The rows below fall into families. The same turns and mirrors carry the whole set onto itself and the rows of a family onto each other. For each named row, which other rows are in its family? Write them in the order they are listed.
These 32 rows form 4 families of 8 rows each.
Z796: [  0  29  18  48  15  27   2  15  50  12  13 -15  -8]
Z718: [  9 -15 -17 -36   0   4 -17  -8 -34  28 -16 -10  44]
Z22: [ 31  44  -4 -20  26  21 -32 -12  -3  16 -24 -39   8]
Z974: [ 31 -24  37  18  20  41 -20  -6  12  42 -24 -35  28]
Z535: [ -4  21  20  58  39   2 -13   4  41  16   1 -21  23]
Z582: [ 33  38 -22 -18  24  15 -35 -14   0   1 -27 -28  14]
Z394: [  9 -26 -22 -27 -25  31  -6  -2 -31  22  -5   6   5]
Z804: [-44  -2 -27  22  11  24 -40   3  -7  43 -27 -14  14]
Z542: [-17 -28   2  28  -4  17  27  35  10  31  22  11  28]
Z990: [-37  10 -15  26  21  51 -23  11   7  50 -23 -28  20]
Z877: [  6 -13 -15 -44 -31  21 -11  -7 -16  16  -9   0  16]
Z935: [-23  36 -33   2  14  21  -5 -10  10  14  41  14  26]
Z907: [-27  37 -32  -7   0  -9   5  16   2  -5  19  10  11]
Z312: [ 54   8  11 -18   0 -11  16  13   1  -6  22  -6  15]
Z822: [ 23  47 -23 -11  20  13 -31 -22  20  -3 -23 -27   3]
Z896: [-24 -28  25  32  -9  16  24  25  14  42  22   6  23]
Z713: [ 39   6  17 -21   0  -8  22  15  25 -14  25  -1  19]
Z330: [-18  44 -29 -10  31  11  -2   0   8  19  33  10  33]
Z605: [ 16 -17 -33 -27 -15  43 -14  -4 -24  31  -1   2  21]
Z848: [  9  46   0 -32  23  24  -6  -8  33   5 -33 -31  23]
Z799: [ 45   6  34  -6  -1  -1  18  -5  28 -13  17  -4  21]
Z856: [  3  38  26  38  40   1  -6  10  44  14   4 -30  31]
Z389: [-19 -43  29  25 -10  13   8  19   0  32  18   7  38]
Z494: [ 33 -27  26  20  -7  28  -4  21  -1  27 -31 -44   4]
Z450: [-17  -3 -54  29  20  31 -29   3  23  34 -18 -21  33]
Z199: [ 26  12  56 -16  -6  -1  12   5  -7   3  18  -6   3]
Z98: [ 27 -29  21   7   4  16 -17   2  14  15 -50 -46  21]
Z109: [-23  38 -13   2   6   6  -5  -4   7  15  41  28  16]
Z267: [ 33 -23  36   8  -1  10  -9  20   3  24 -42 -41  11]
Z285: [-26   5 -12  30  15  42 -38  -1  -9  54 -28 -25  19]
Z983: [ -1 -33   2  43  -8   6  -8  17 -19  34  30   7  10]
Z651: [  4  36  29  37  37  -4   8  26  33  11   1 -34  17]

The rest of the family of Z109: Z535, Z804, Z877, Z822, Z799, Z389, Z98
The rest of the family of Z582: Z394, Z935, Z896, Z713, Z856, Z267, Z285
The rest of the family of Z907: Z796, Z718, Z974, Z848, Z450, Z199, Z983

The rows below fall into families. The same turns and mirrors carry the whole set onto itself and the rows of a family onto each other. For each named row, which other rows are in its family? Write them in the order they are listed.
These 32 rows form 4 families of 8 rows each.
Z208: [-38 -32   6  36  10  89 -60   3  18 -40  -7  12 -13  34   2 -23 -31  -6
   9  -7  18  -6 -14  23 -24  18  15  -9   7  26  35 -39  34   8 -31 -23
 -74   0 -15 -16  -2  35  13   5   0  -3]
Z49: [-38   2   7  69  34  53 -11  -5  34  15 -29  21  -4 -20 -11   3  25  34
  -8 -12  14 -34 -13  11  16  19  11  19 -18  20 -16   3 -51  10  27   2
 -73 -36  -1  -8  19  44 -36  -8   2 -27]
Z118: [ 17  -9 -14  38   7  57 -57 -25  18 -39 -29  14 -14 -54 -12 -16  13 -13
 -30 -28  21 -33 -43  16   7  35  17  33 -26 -13   5  -4  38 -23  11   1
  14  31  -3 -11  49   5  -7   7   9 -10]
Z224: [-20 -37  31  35  28  87 -40  28   0 -39 -24  15 -16  26  -1 -26 -13  13
  21 -36  20  -1  -9  22 -27  20  13  -1  -3  32  30 -45  36  24 -20 -23
 -55  11 -18  -5  21  40  18  11  32   2]
Z425: [-31   7  30  52  27 -33  -2 -20  21   8 -23 -33  12 -33  11  36  10 -15
   9 -18 -16   2 -27  25  35  68   8   5 -48  57 -33  12  49 -12  46 -21
 -38 -28  -2  -3   9  15  18   3 -18  -4]
Z142: [  5  -9  -7  37   0  54 -38  -5  -3 -11 -26  24 -12 -39  -6   5  19 -39
 -23 -50  38 -13 -38  47  -1  54  19  59 -22   7  18   0  36 -21 -12 -24
  -4  31  -9  -4  63   6 -10  13  35   6]
Z968: [-15  -3 -24  52 -10  44 -48 -24  19 -27 -13  21 -24 -38 -12   8   4 -22
 -24 -36  33  -9 -39  34   5  63   8  48 -13 -12  15  -3  47 -50   6 -17
  -7  45 -17   4  43  14 -10  16   7   1]
Z863: [-18   1  24  79  51  21 -22  -3   7  49  16  -8 -22 -13 -10  47  -7  -3
   4 -34 -14  12  -5  24  25  43 -58   0 -41  44  49   5   1  -9  -6 -21
 -56  -5  -7 -16  16 -11  -7   7   7 -31]
Z90: [-18 -14   0  10  -6  47 -15  -9  -4 -22  -4 -35   3 -34  17   6 -17 -29
  12 -18   3  -6 -43  26 -27 -18  49   8  -6  12 -23 -27  36  24  -5 -42
 -53  19   0 -10  34  70  37  38 -12  17]
Z308: [  1  -8 -14  45  -7  41 -40  -5   4 -28 -12  14 -11 -59 -22  -2   9 -10
 -34 -40  23 -23 -47  44 -14  30  24  45 -23  -4  22  -6  62 -44   2 -12
 -23  24 -28  -5  68  16  11  15   2  12]
Z2: [-17  18  53  57  39 -19   6 -22  -8  25 -27 -33  23 -43   3  23   9 -28
   6 -24  -4  -6 -33  29  40  49  -2   7 -74  35 -14  14  23 -27  35 -28
 -34  -6  18 -13  29   5  19   0 -18   1]
Z113: [ -2 -37  18  37  29  87 -73  -2  11 -41 -19  -1 -14  10   2 -18 -30   0
  10  -8   5 -20  -8   5 -13   2   1 -28 -22  25  37 -38  51  18 -37 -17
 -32   5 -12 -29   4  17  16   2  12  -9]
Z76: [-41 -10  -2  79   1  43 -16 -32  41  -6 -32  17   5 -33 -12  27  25  15
 -31   5  11 -43 -29   0   5  46  13  19 -19  45 -20  16  -9  14  11   2
 -49 -59 -17 -12   5  46 -36 -16   9 -15]
Z464: [-26  -7  22  92  -2  47  -2 -30  35   9 -40  -1  -7 -18 -20  13   0  17
 -17   0  28 -52  -3  10  -1   9  19  18 -47  19  -2  12 -25   3  26  -1
 -68 -46  -9 -10   8  58 -35 -21  -3 -28]
Z867: [-12  -1  34  87  21  26  -6 -23  17  25  15 -23 -21 -22 -31  38 -22  -2
 -12 -28 -19  10  -9  24   2  38 -47   0 -59  32  65  25  15   9  14 -22
 -63   2  -4 -11   3  11   9 -15 -12 -44]
Z641: [ -5 -13   8   3  13  39 -39 -24   8 -33 -29 -36   3 -23  34  -4 -19 -41
  20 -14   2 -18 -30   9  11 -14  42 -12 -13  10 -34 -26  36  31  -5 -42
 -10  21  13 -22  13  42  34  24 -10   6]
Z491: [-21 -12  15  25 -28   2 -29   1  -5 -14  -7   3 -23  13   2  35 -12 -33
   2 -12  17  25 -62  34 -14  48 -11  22 -14 -24  48 -18  39 -35  13   1
  -7  48   4 -45   0   2  12  31  11  14]
Z283: [-39 -10  -2   7  -6  46 -28 -15  11 -32 -19 -15   3   2  35  -8 -22 -41
  23 -12  19  -6 -30  26  -4   8  56   6   6  12 -33 -29  21  14   5 -46
 -53  14   8  -9   4  66  30  21 -19  16]
Z147: [-20 -46  23  42   7  81 -52  15   4 -27 -11   5  -3   7  -9 -12 -26  12
  12  -5  24 -19 -14  29 -40  -5  16 -11 -30  27  43 -49  62  -9 -26 -12
 -65  -8 -26 -20  21  42  14  15   6  12]
Z639: [-27 -12  25  79  39  28 -27 -14  23   9  18 -10 -10 -12 -25  40  -3  12
 -10 -13 -34  16 -21  13   4  75 -46  -7 -41  66  44   9  44  13   9  -9
 -59 -18 -13  -7  -5   1   6  -4  -2 -35]
Z129: [-24 -15  25   4  16  48  -9  11  -5 -33 -31 -15  -4  -4  27  -9  -5 -22
  33 -39  14   4 -30  22 -14   7  48  14   1  16 -31 -32  19  37   7 -46
 -40  28   7   0  26  66  30  30  15  14]
Z893: [-22  15  24  57  41 -23  -4  -9   8  45 -23 -27   0 -31  19  42   5 -25
  21 -38   1  -5  -5  33  52  39 -12   9 -48  34 -17   4   7 -37  24 -29
 -35 -17   0 -10  28   5   0  15  -9  -7]
Z954: [-38  18  29  37  20  -7   5  23   7  16 -25  -5  -5  16   4   7   9  16
   0  -8 -17  -8 -45  13  -4   4   2   2  13  13   4  -7 -54  18  21  14
 -82 -43  14 -50   8  17  -3   7   1 -22]
Z590: [-14  14  38  69  16 -37   3 -14  13  16 -34 -37  -2 -27  -2  20  -3 -19
   5 -35   1 -19  -4  42  38  30   8   7 -64  28  -5  16  33 -39  46 -23
 -47 -23 -10 -11  24   8  23 -11 -29 -16]
Z341: [-40   6  24  45 -13 -23   0   2   8  -3 -27 -12  -2  11   2  37   7  -3
 -22  12 -30 -12 -65   5 -15  28   3  -6  12  36   8   6 -13  27   3  17
 -62 -60   2 -57 -12  19  -1   4  11  -8]
Z487: [-39  15  61  56  10  -2  12   5 -14  -5 -38 -22   7  10  -4  13   2  11
 -15   8 -16 -24 -61 -11 -14  -5  -4 -17  -2  17   9  -7 -34  22  -7   9
 -74 -45  13 -49   6  33   2   6  14  -8]
Z844: [-34   5  29  86  24  58   0 -25  15  -6 -43   4   7 -35 -15   2  17  29
 -25  -3  14 -53 -28 -14   5  16  11   4 -28  27 -19   4 -33  12  -1  -8
 -60 -39  -2  -4  25  61 -31 -11  12 -15]
Z889: [ -2 -25  31  11 -19  22 -27  18 -23   6 -19  14 -11   7   4  32   2 -47
   4 -23  28  20 -55  43 -22  39  -4  42 -23  -4  55 -19  26  -4  -1  -8
  -4  36  11 -52  24  -2   7  26  44  17]
Z616: [-13   3  51  84  50  34 -19 -16  -3  25  11 -10   3 -26 -28  20  -4  -3
 -15 -21 -20   5 -30  16  15  58 -55  -5 -65  46  58  14  22  -8  -3 -16
 -52  -4   7 -15  22 -13  10 -12   0 -26]
Z740: [ -9 -33  26  21 -29  22 -19   8 -11   0   1   5  -5 -22 -11  43  -9 -18
  -4  -3  16  17 -66  38 -39  14   0  28 -42 -22  57 -21  44 -10  23   1
 -12  45   5 -51  12  23  16  34  12  19]
Z999: [-26  23  35  53 -13 -20  11   0   5  -1 -26 -39 -17  13 -14  18 -13  -7
 -21  -7 -25 -23 -40  14 -20  -6   6   0   5  11  17  11 -27  20   5   8
 -88 -48   3 -48  13  25   3  -6  -3 -29]
Z230: [  8 -22  27   9 -10  16 -40   1  -7 -25 -22  -4 -14  -2  -2  19  -9 -24
  -5  -1   1   5 -67  14 -17  21  -6  12 -26 -29  41 -20  27   0  20  20
  17  39  21 -60   1  -6  11  26  19  -3]

The rest of the family of Z2: Z208, Z968, Z491, Z283, Z487, Z844, Z616
The rest of the family of Z113: Z118, Z425, Z76, Z641, Z639, Z341, Z230
The rest of the family of Z224: Z49, Z142, Z863, Z129, Z893, Z954, Z889

The rows below fall into families. The same turns and mirrors carry the whole set onto itself and the rows of a family onto each other. For each named row, which other rows are in its family? Write them in the order they are listed.
These 15 rows form 5 families of 3 rows each.
Z672: [ 19  20 -23 -26  -6 -16 -30  13]
Z607: [  5 -15 -20  37  25  33 -11 -25]
Z550: [ 41  39 -47  19  -1  17 -14   4]
Z869: [  2  40  -3 -39  -4   0  -5 -36]
Z138: [  9  42   7  54  32  12 -16 -36]
Z883: [-12  25  14  17  44 -34  12 -28]
Z218: [ 15  63   9 -15  -5 -19  -4 -21]
Z386: [ 10  -1 -22  50  20  20 -25   6]
Z785: [ -7  26  11  24  50  20 -16 -51]
Z369: [-25  31  27  12  24 -21 -13 -22]
Z375: [ 19  15 -61   9  16  35  -8 -10]
Z131: [-30  22   6  -7  30 -14   4 -45]
Z379: [ 28   8 -40 -38  17   1 -20 -10]
Z168: [ 47  11 -13 -24   8 -20  -8  -9]
Z250: [ 21  -8 -25  48   8  11   9 -10]

The rest of the family of Z386: Z672, Z369
The rest of the family of Z607: Z131, Z379
The rest of the family of Z869: Z785, Z375

The rows below fall into families. The same turns and mirrors carry the whole set onto itself and the rows of a family onto each other. For each named row, which other rows are in its family? Write them in the order they are listed.
These 32 rows form 4 families of 8 rows each.
Z536: [ 40  18  -2  36  35  18  35   6  36 -49  46 -16 -34   5 -40]
Z123: [ 66  11 -40  59   7  17  31 -26  50 -29  12 -16   4 -12   9]
Z530: [ 37  10  -5  25  25  38  24 -56 -12  10   3 -20 -26 -21 -44]
Z410: [ 71  17 -49  53   5  16  15 -24  41 -19   3 -17  -1  -7   4]
Z11: [ 25  23 -25 -21  20  11  37  16  75 -28  27  -2  -4  10  35]
Z947: [ 37  17   9  29  47  27  38  -1  52 -41  44 -30 -38   1 -38]
Z874: [ 69  37 -37 -25  19  42  50  -1  27   1  35 -45  12  12  -6]
Z383: [ -9  29   8 -52  41  35  30 -20  23  14  25 -22 -20 -16 -22]
Z518: [ 25  25 -39 -21  19  35  21 -43  20  29 -11  -7   5 -24  35]
Z467: [ 69  28 -26 -15  26  52  52   9   8   9  31 -44  -5   9  -7]
Z237: [ 45  13   0  25  30  34  32 -54 -17  17  22 -33 -24 -28 -30]
Z42: [ -6   3  -4  21  21  -3  10 -48  56 -26  -1  22 -26 -18  -5]
Z596: [ 24  20 -42 -11  16  16  20 -50  18  26 -10 -13  15 -27  31]
Z451: [ -8  -2  -2  24  20  11  10 -54  55 -23   2  11 -35 -28  -1]
Z633: [-14  14  -4  37  27  12  16 -51  45 -24  -4  11 -25 -28  -4]
Z902: [-12  16  11 -43  54  37  43 -17  25  -8  22 -17 -28   2 -23]
Z705: [ 16  30 -28 -18  19  16  32  11  87 -38  11  -4   3   2  19]
Z938: [-19  23  16 -44  36  37  35 -13  29   6  17 -29 -26 -12 -18]
Z144: [ 74  28 -26 -29  21  37  48   9  26   6  37 -48   3   1  -9]
Z560: [ 56  11   4  27  34  33  33 -51  -4  20  19 -33 -14 -22 -41]
Z162: [  2  27 -35 -19  15  18  28   8  75 -36  18  -4  -2  -6  27]
Z559: [ 37  10   9  27  30  15  38   2  45 -47  44 -24 -28   6 -46]
Z154: [ 13  34 -26 -16   9  15  30  11  77 -28  23  -6  -5  10  31]
Z624: [ 76  15 -42  48  -6  12  19 -22  37  -9   8  -6  -3 -13  12]
Z18: [ 69  38 -28 -19  27  41  49  12  11   6  32 -40  10  12 -10]
Z564: [ 47   2  -4  20  40  37  28 -52 -12  10   8 -26 -20 -27 -42]
Z25: [-10  20  19 -47  44  38  44 -16  23   2  31 -13 -22 -10 -17]
Z315: [ 24  14 -31 -31  12  33  25 -44  27  31 -18  -8   4 -15  30]
Z108: [ 23  25 -37 -23   1  22  24 -42  17  22 -11  -8  17 -27  27]
Z880: [ 34  21  11  19  34  35  41   6  56 -44  47 -24 -31   0 -45]
Z475: [ 78  20 -45  50  12  13  27 -30  42 -25  18  -9   5 -16   6]
Z202: [-13   2   6  35  29  10  11 -43  44 -17   2   8 -29 -40  -9]

The rest of the family of Z451: Z410, Z518, Z559, Z154, Z18, Z564, Z25
The rest of the family of Z633: Z947, Z237, Z705, Z938, Z144, Z108, Z475
The rest of the family of Z596: Z123, Z874, Z383, Z560, Z162, Z880, Z202

The rows below fall into families. The same turns and mirrors carry the whole set onto itself and the rows of a family onto each other. For each named row, which other rows are in its family? Write them in the order they are listed.
These 32 rows form 4 families of 8 rows each.
Z975: [ 27  -5 -58   4  25   0   8  -7   7   2  -6]
Z875: [ 25 -18 -51   3  22  14 -16  14  -1   4  -3]
Z437: [ 19   2 -47 -17  12   5   3 -32  16  16  -1]
Z631: [ -3  19 -37 -35   1 -56  12 -23 -21  -7 -29]
Z91: [ -1  -8   2  32 -31 -15 -13 -23 -58  11 -57]
Z265: [ 31  -2 -41 -12  22   8  -5 -17  12  11   5]
Z828: [ 13 -11  21   8   7  -3   1  24 -13 -15  20]
Z895: [ 14 -39 -49  -2  19  15  -1   1   2   9 -12]
Z952: [-34   7 -35 -27 -16 -44 -12 -16 -34  20 -44]
Z997: [  4  40  -4  13  -8 -12 -15 -31 -63   4 -41]
Z595: [ -8 -20  17  43 -18 -25  12  17 -12   6   0]
Z887: [ 13  11 -33 -56  -5 -44  -7 -19 -25   4 -26]
Z676: [-10  23 -36 -40  -6 -48 -29 -13 -33   9 -27]
Z432: [  0   0  33  30 -27 -25 -13   6  -2  12   2]
Z973: [-13  12  11  12 -20  -3 -14 -46 -54  13 -46]
Z946: [ 11  -4  16  17 -43  -7 -21 -32 -48  16 -46]
Z678: [-22   9 -34 -42  -8 -45 -14 -27 -24  22 -34]
Z584: [ -9  23  -7  28 -27  -5 -36 -31 -54  10 -37]
Z716: [ 17  -7   6  38 -32 -10 -13  -6 -57   0 -51]
Z734: [  6  -6 -50 -44   2 -40  18  -7 -33  -3 -29]
Z849: [  9 -19  21  26   1 -11   4  30 -24 -10  12]
Z656: [  6 -42 -35   1   6  23 -13   2  10  12  -9]
Z589: [ -1 -22  18  14 -14  -6  -8  39 -25   2  10]
Z311: [  3   7 -10  40 -41 -17 -19 -31 -46   8 -46]
Z152: [  7  12 -45 -40   6 -49   4 -12 -42  -3 -29]
Z953: [-29  20 -29 -41   6 -43  -5 -24 -25   2 -31]
Z445: [ 41 -11 -38 -15  16  16  10 -11   7   8 -13]
Z810: [-11 -29  25  22   1  -4  17  20 -17   0   5]
Z278: [ 18 -23 -37 -13  27  29   3   0  -2   5 -17]
Z463: [  8 -25  22  18 -33 -19   1  25 -10  13   4]
Z269: [  7  31  10  19 -19 -13 -26 -37 -55  12 -37]
Z827: [ -8 -23  30  27 -21 -16  -6  10   0  16   5]

The rest of the family of Z952: Z437, Z828, Z997, Z432, Z716, Z734, Z656
The rest of the family of Z445: Z631, Z584, Z589, Z311, Z953, Z278, Z463

The rows below fall into families. The same turns and mirrors carry the whole set onto itself and the rows of a family onto each other. For each named row, which other rows are in its family? Write them in the order they are listed.
These 18 rows form 3 families of 6 rows each.
Z673: [-12 -37  45  20   7  28 -29  21  30]
Z127: [-18  10  14  -4  34   9 -52   2  51]
Z663: [-19  25  25 -10  44  25 -51  -9  34]
Z291: [-64  -3  -1  -7  -3  14  -3   0 -10]
Z74: [-18  16 -18  -8  36 -13 -25 -26 -26]
Z231: [-21 -20  54  -3  27  43 -13  32  23]
Z684: [ 32 -20  27  18  44   3 -42  -4   8]
Z399: [-59   2  -4 -23  12   6   5  14  -1]
Z733: [-21 -29   8  13   7   7   4  -6 -47]
Z682: [ 27 -15  43  15  50  23 -37  -5  -8]
Z627: [-10 -34  41   6  21  21 -16  39  32]
Z340: [-31  10 -14   2  17  -3 -26 -34 -29]
Z610: [ -7  29   8 -10  36  -5 -18 -34 -31]
Z479: [ 22 -24  31  31  25  14 -53 -13  11]
Z483: [-11 -30   9   1  21   1  12  11 -44]
Z878: [-56  24  18 -23  12  15   4   6   0]
Z967: [-21   2  21  11  16  19 -59  -8  49]
Z39: [ -9 -15  37   0  19  11  20   9 -43]

The rest of the family of Z610: Z663, Z231, Z682, Z878, Z39
The rest of the family of Z483: Z127, Z74, Z684, Z399, Z627

